In the rows, zero is written as 128.
One turn sends every row of this set to another row. A few are shown first. Where does it send the rows asked after them?
nek: [ 89 131  88 147 135 139 130 160 119 108 106 136 107 143 131 123 107 163
 127 119 123 147 126  66 128 113 114 160 132 152 135 153 121 108]
dekug: [ 82 121  78 127 126 141 141 153 127 106  96 152 103 126 124 129 108 152
 110 122 129 135 139  68 129 118 105 126 147 148 124 139 109 105]
dafid: [ 92 123 121 105 117 104  63 101 128 120 109 122 120 105 146 125 135 150
 138 114 137 131 124 119 137 111 153 101 163 116 126 133 142 143]
nikog: [100 120  90 145 131 111  66 121 140 114 124 109  95 112 149 125 131 167
 143 104 164 148 138 120 144 115 155 102 143 147 139 161 128 148]
vobi: [ 84 127 108 114 111 105  58 136 125 142 111  85 132 115 145 121 138 153
 148 115 155 134 125 116 135 110 148 105 155 129 141 138 143 138]
fase: [ 92 153  96 126 131 151  90 154 129  95 105 151  91 113 111 146 124 159
 136 109 127 110 111 125 124 115 132 121 140 145 123 135 159  39]
lozul: [ 76 158 108 149 113 117 112 110 120 118 120 111 112 106 142 139 128 167
 125 133 173  87 121 155  99  81 125 131 133 137 124 131 137  87]
Mig: [ 86 134  77 140 121 141 126 167 128 119  97 145 116 136 122 123 108 162
 120 115 130 144 132  62 127 127 104 141 144 152 130 144 117  99]
migef: [ 78 130 108 100 104 105  57 121 124 137 110 108 128 103 136 132 130 151
 134 108 148 129 119 111 137 112 149  94 155 114 135 129 144 133]
Mev: [ 93 113 119 164 143 110 127 138 121 113 118 149 105 119 104 166 130 139
 137 141 134 118 158  75 136 116 132 116 156 141 116 103 137  84]
pesuk: [ 95 164 102 164  91 117  93 106 140 122 108 132 129 121 121 126 127 172
 131 145 156  96 135 146 106 115 131 127 138 149 105 126 161  91]
bigeb: [111 147 118 127 148 166 105 145 151  85 104 154  96 119 138 134 139 172
 144 109 139  99 130 126 108 103 126 116 154 155 115 134 127  62]
zuzo: [ 89 129 122 162 127 122 115 156 133 133 123 146 128 129 102 170 125 159
 136 126 144 114 150  54 124 115 130 114 146 136 120  97 132  87]
mas: [132 140 109 128 137 142 113 140 106 149 129 150 118 121 108 120 147 147
 156 133 107 148 123 123 108  89 137 131 123 125 137 158 147  87]
Ses: [ 91 132 130 172 149 120 115 164 122 134 130 127 126 131 122 164 135 165
 149 116 153 121 136  62 120 102 125 136 147 138 137 111 123  82]
taga: [120 132  97 104 120 156 128 153 125 162 121 146 125 111 104 127 148 145
 141 136 134 126 147 118 100  86 124  86 131 129 128 139 122  95]
gevu: [105 136 115 133 136 173 113 166 155  94 116 117 100 141 134 133 127 169
 151 134 148  90 146 119 106  89 142 115 122 167 117 135 137  90]
zuda: [ 86 132  84 128 111 114  57 121 140 122 123 128  99 100 135 141 119 169
 123  88 163 142 125 106 143 122 153  88 139 130 139 148 131 135]
ves: [119 126 105 107 129 146 131 136 108 145 131 148 109 112 103 133 137 137
 140 144 115 131 137 121 107  76 143 106 112 119 130 147 140 100]
mosi: [ 94 116 127 173 164 106 128 148 111 114 125 130 104 122 124 160 139 146
 150 131 142 126 144  82 132 102 127 138 156 142 133 116 128  78]
Rika: [ 87 170 116 157  99 123  96 106 132 122 123 126 128 121 134 137 121 182
 128 131 160  91 117 138  97  91 135 139 122 134 116 128 152  97]
fuvop: [ 84 152  94 156 105 112 108 111 129 119 106 117 115 105 130 128 136 157
 128 146 168  93 138 163 110 105 119 120 149 151 111 129 147  81]
gabo: [101 122  92 134 124 112  64 105 143 107 122 135  92 102 143 132 125 166
 129  98 155 144 135 115 145 120 157  92 146 136 130 152 128 145]
lom: [ 98 120 121 119 124 104  64 116 129 124 111  99 125 116 153 115 142 152
 153 122 144 136 130 123 136 108 153 111 160 130 132 142 142 148]
Fal: [ 86 118  90 134 140 138 145 146 118  96 106 145  94 132 133 128 106 152
 117 127 122 138 134  73 128 104 115 145 135 147 129 149 113 113]
gifon: [133 145 101 125 127 150 110 156 124 166 118 148 136 119 110 115 157 156
 156 124 127 143 134 119 101 100 119 111 142 135 135 151 130  82]
lufun: [ 87 129  82 138 117 114  59 136 137 129 126 103 102 108 140 133 123 169
 134  94 172 147 128 111 144 116 152  98 135 141 148 156 131 138]
gike: [ 85 143  93 132 120 158  97 175 133 104 116 114  95 135 106 145 112 155
 143 134 137 102 129 117 121 101 150 121 107 159 126 136 169  65]

vobi -> migef
Mig -> dekug
Now find these:
fuvop -> lozul
nikog -> lufun
mas -> gifon
zuzo -> Mev
bigeb -> gevu

